Families of rows that turns and mirrors carry onto each other, the same ones carrying the whole set onto itself: the rest of each named row's family, in list order
5 families of 4 rows
tuga: [  0.5  -2.1 -16.5 -10.2 -20.4  29.7  -2.0  29.3 -24.3  -2.0   0.3  -4.4
   0.7  19.2   4.1   0.2  24.7  -9.8   5.2]
kilol: [  4.0  -9.6 -17.0 -22.0 -17.9  28.3   2.0  21.8 -20.9  -4.8  -8.3  10.8
  -8.3  12.6  -9.3   5.7  15.1 -12.7  14.2]
Zesum: [-20.6   7.9  10.4  19.5  22.9 -21.9  -2.1 -11.5  20.3   3.8  27.3  -2.1
   6.2   0.4   3.4   2.1  -8.6  10.4  -4.5]
Zemu: [ 10.8  -6.5 -25.7 -16.3  -7.9  24.1  -5.4  38.0  -6.7  -4.2  -1.2  -6.5
 -13.1   9.5  -1.8  -1.2  22.9  -6.6  11.0]
debo: [  8.4   0.1 -17.3 -20.2 -26.4  30.7  -9.6  24.9 -20.3  -9.6  -3.9   0.4
  -0.4   0.2   2.8   1.0  15.8 -20.3   7.9]
roga: [  3.8  17.0   8.3  -1.2  -4.7   8.8  12.4   3.0  -3.6  31.3   9.4   9.7
  28.4 -22.2  -4.0   1.2  -7.4  17.4 -24.1]
lin: [-25.6  10.2   0.5  22.4  28.3 -23.0  -2.2  -7.7  22.3   2.3  11.2  10.4
   8.9   3.8   7.9 -15.8  -2.8  10.0  -7.5]
dubu: [  0.7  22.0   9.9  12.9  -5.3   8.4  -4.8  -4.9  -7.2  31.8  16.8   5.0
  28.4 -12.6 -20.3   0.2  -7.4  12.3 -18.1]
gez: [ -9.2  26.7   1.9  16.1 -13.4   5.0  -7.6  10.9 -10.4  35.4  12.2  13.3
  24.2  -8.3  -8.8 -15.3  -3.2  14.3 -21.5]
Nuba: [  6.6  -2.4 -18.4  -7.5 -12.6  38.7   5.4  19.4 -12.5  -1.7  -8.7   8.8
   3.6  16.6  -5.9   5.5  27.0  -8.9  23.5]
gug: [ -7.0  -5.4 -13.5 -15.4  13.9  -3.2  -2.8   7.3 -25.8 -17.1 -12.5   7.0
 -11.6  -0.9  14.0   2.1  -8.3  -1.8  49.2]
tig: [-21.2  15.0   9.0   9.7  21.6 -26.7  -4.7  -9.5  14.7   2.9  16.6  -3.5
 -10.4  -9.6   7.2  -1.2 -14.3  -0.7 -17.1]
vuli: [ -7.7   0.8 -15.9   8.0   6.3  -4.7 -17.9  11.5 -21.5 -19.8 -15.4   9.7
 -12.9   5.6   9.3   7.8 -11.8  -0.2  50.3]
lof: [  0.0  -7.7 -18.7  -9.4  12.2  -5.4  -9.0   8.6 -11.9 -31.2 -17.5   4.1
   3.7 -10.2  24.0   0.5  -9.4  -3.5  41.8]
tikop: [ -6.9  -8.9 -19.8   1.7  17.8  -9.5 -14.0  10.8 -17.0 -18.9 -29.1   3.7
   5.7  -3.2   8.4  -3.9 -10.8   2.6  43.6]
Sukem: [  7.4  19.7  -1.8  20.9 -12.5   0.0   4.2  -1.7  -3.7  40.0  10.8   4.7
  20.1 -20.7  -4.1 -19.0 -13.5  12.4  -6.6]
Tuk: [-20.7   0.3  -1.7  13.5  19.5 -24.0  -3.3 -14.3  30.3  -7.3  13.7   9.2
  -1.1 -11.1   4.3  -7.0  -5.9   4.0 -10.6]
naz: [-30.9   3.4   5.4  25.7   5.2 -14.4   1.7 -19.0  18.5  -6.0  12.2   7.6
   3.3   0.6  10.8  -3.8  -0.4   5.3 -19.4]
laga: [  0.5  27.3   3.5   8.8 -16.9  11.9  -2.4   0.8 -15.3  30.3  21.1   9.7
  21.4 -25.4   1.5 -10.5  -3.6  16.9 -17.2]
vomun: [-11.2  -0.4 -13.7  -6.0  16.4   2.7 -18.1  12.7 -32.1 -27.2 -27.2   7.2
   2.5 -11.7  13.8   6.6  -0.8  11.9  33.3]

The rest of the family of laga: tuga, tikop, Tuk
The rest of the family of kilol: Zesum, dubu, gug
The rest of the family of debo: lin, gez, lof
The rest of the family of naz: Zemu, Sukem, vomun

Families of rows that turns and mirrors carry onto each other, the same ones carrying the whole set onto itself: the rest of each named row's family, in list order
4 families of 8 rows
Kagi: [-29.3  -0.3 -11.1  35.3  17.2 -19.7 -25.9  -6.7  14.1  27.0 -17.1 -16.0
   5.7  28.1  35.2 -11.6 -23.8 -23.0  -5.9]
Ridin: [  5.3   1.7  -8.9  41.5  -2.9 -16.9   1.2   8.0 -14.8  32.6 -38.2   9.8
   2.7   7.1  27.2  18.6   2.5  16.7  16.8]
Bagaz: [ -8.7 -12.2 -13.0  29.8   2.6 -18.3  -7.4  -1.8 -30.2  46.4 -33.5  -5.7
   1.0 -14.4  -3.4   6.3   7.9  -1.9  16.9]
bir: [-21.4  12.9   0.5 -17.6  25.9  -0.6 -12.8 -14.0  30.2  42.2   7.3 -12.0
  -6.5  15.2  25.1  21.1  20.4  -6.0   6.0]
lanun: [ -4.1 -27.0  -6.6   2.6  18.3  -3.5  -6.8 -12.0 -19.3  50.3  -7.9 -15.2
  -3.7 -32.1  -7.2   7.5  -7.3   5.4   8.2]
Faseg: [  4.8   5.9 -22.2  46.5   5.5 -21.4   9.6  -8.1   8.1  35.4 -20.7  -8.6
  -5.2  16.7  14.1  16.3 -13.8  11.3  34.3]
zubal: [ -0.8 -12.1 -19.3   8.4  22.5  15.1  -3.4 -22.2  13.1  29.8  27.9 -29.4
   1.3  -2.1  21.3   7.2 -28.0   5.6  21.0]
simi: [-23.2   2.3  18.0   8.7  33.8  -6.5 -18.1  -4.8  31.2  30.6 -14.0 -12.7
  27.0  23.8  31.3  -8.8   5.4 -21.0   5.4]
suz: [-32.0   0.2   8.8  19.2  24.8   0.3 -33.8  -9.2   4.5  39.7  -6.8  -2.6
  19.4  16.6  45.4  -5.2  -9.7 -12.5 -22.2]
lopi: [-19.6 -11.7   9.2  25.9  30.8  -0.6 -21.7  12.2 -16.4  10.9   1.3  -4.1
  27.9   0.4  59.4   6.6 -16.3  -0.6  -7.7]
figo: [ -7.8   2.3   5.2   1.6  27.5  -7.8  -6.9  33.2   7.5  -2.0 -20.9  -8.1
   7.3   4.6  39.0  23.6  -2.9  14.5  15.8]
Kaze: [ 14.8   3.0 -12.0  37.4  20.2  -1.0  22.5 -15.4  -8.6  30.0 -32.0   9.7
  -1.8  -2.9  18.4  17.4   8.8  -1.4  35.1]
sigo: [-12.6  25.0  -7.2  -5.1  30.9  21.1  -9.6 -22.0  14.4  33.3  -5.8   5.6
 -13.0  13.3  46.2  13.6  -3.5  -6.4  -8.3]
Riz: [  7.2 -14.3  -5.1  -5.3  15.2  12.9  -4.6 -33.0   9.4  55.0  14.2 -10.1
  -1.6 -10.5  15.2   9.6  -6.6  12.4   6.5]
Vagod: [ -9.1 -13.9   1.9  -1.2  43.8   5.9  -5.3 -23.3  -1.9  42.5 -29.5 -11.9
  -3.7 -25.1  -4.0  -6.8 -15.1 -15.5   3.6]
sov: [ -5.1 -27.8  -0.3 -11.3  20.9 -17.1  -4.3   0.8   5.8  30.8 -27.2 -22.2
  -2.8 -17.0  -9.1   1.0   3.7  -9.1  10.3]
mit: [-28.6  10.8 -26.6  32.7  12.9 -19.2 -15.3  -5.1 -16.6  48.0 -16.8 -25.0
 -10.9   1.2  -6.2   7.3  -4.3 -10.8  22.5]
Kivu: [ -3.5  -3.4 -13.0  22.7  22.5 -22.5   3.4  13.5  -2.1   5.7  -5.5 -11.9
 -14.0  -4.6  33.9  33.8 -32.4  21.6  17.2]
bur: [-18.6 -18.3 -10.2   6.9  30.7  -7.6 -18.0  -7.9  -0.4  37.1 -10.9 -35.1
  -6.0 -16.5  -9.2  -3.4 -34.8  -3.5   6.8]
mufe: [  4.3  -2.7   0.3  13.6  36.7 -11.6  11.0   8.5 -14.1   4.1 -33.8  10.8
  -8.8 -12.3  38.4  28.8 -13.9   9.2   9.9]
ropu: [-20.5  22.9 -25.2  11.6  11.5   0.9 -18.3 -15.8  22.2  36.2   9.0 -13.0
 -16.4  26.6  37.9  15.5 -14.6   1.7   2.1]
Deve: [-29.8   0.8  10.3  13.6  37.9  -1.4 -16.9  22.2  -6.7   8.5   3.7 -18.6
  29.1   6.4  43.4   7.6   8.7 -16.7  15.1]
Guvom: [-18.8  17.9 -13.4  16.0  25.8  -5.6  -1.0 -16.8 -26.4  51.6 -33.9  -1.6
 -14.0 -13.1  -3.0  14.7  14.2 -15.2  18.0]
lib: [-28.0 -12.5 -11.8  36.0  28.9 -19.3 -14.4  13.2 -20.7   3.0   7.4 -24.6
  11.7  -2.6  38.1   6.5 -25.9 -16.1  10.4]
dilim: [-17.2   9.4  -4.2   6.9  13.0  13.0 -21.6 -32.7  16.6  58.6  10.1  -5.2
   2.3  16.3  33.5   4.8   2.9  -3.5  -6.9]
nir: [-23.1   2.0  -4.8  25.9  40.9  -2.0  -4.3   8.2 -35.6   3.5 -13.6  -0.9
  11.5  -7.7  47.9   9.4  -3.7 -26.6   5.7]
gupup: [  1.3  -1.7  -3.5  30.5  15.1  -5.3  -4.3  19.4 -15.8   9.2 -11.7   6.4
  10.0   0.1  55.1  27.9 -10.8  23.8   9.4]
ses: [ -1.5  -4.9  -7.3  -2.9  39.3  33.6   4.0 -33.1   0.1  32.1  14.2  -9.4
   7.2 -14.1  27.0   2.3  -6.8 -10.8  14.9]
zura: [-15.1   0.9 -19.7   8.4   4.6 -14.3  -5.8  15.6 -17.8  28.5 -26.9 -16.5
  -2.9  -1.0  -2.7  13.3  30.7 -12.7  25.9]
panor: [ 10.5  -3.6  -9.2  26.3   6.3  -9.3  10.2  14.7   5.9  16.1 -33.0  -6.6
  16.9  15.0  22.5   8.0  16.6   4.0  36.8]
sipe: [  1.6 -21.1  -3.6 -10.3  22.8   4.7   8.3 -18.1  14.5  34.0  20.1 -22.6
  10.4  -8.3  11.3   8.5  15.8 -12.2  25.4]
vef: [-14.9   8.0   0.1  26.8  33.8   5.9 -11.1 -16.1   6.2  22.2 -31.1   8.0
  14.0  21.4  48.4 -13.2  -7.1 -30.5  -6.0]

The rest of the family of sov: bir, simi, figo, Deve, zura, panor, sipe
The rest of the family of Kaze: sigo, Vagod, mufe, Guvom, nir, ses, vef
The rest of the family of Faseg: Kagi, zubal, mit, Kivu, bur, ropu, lib

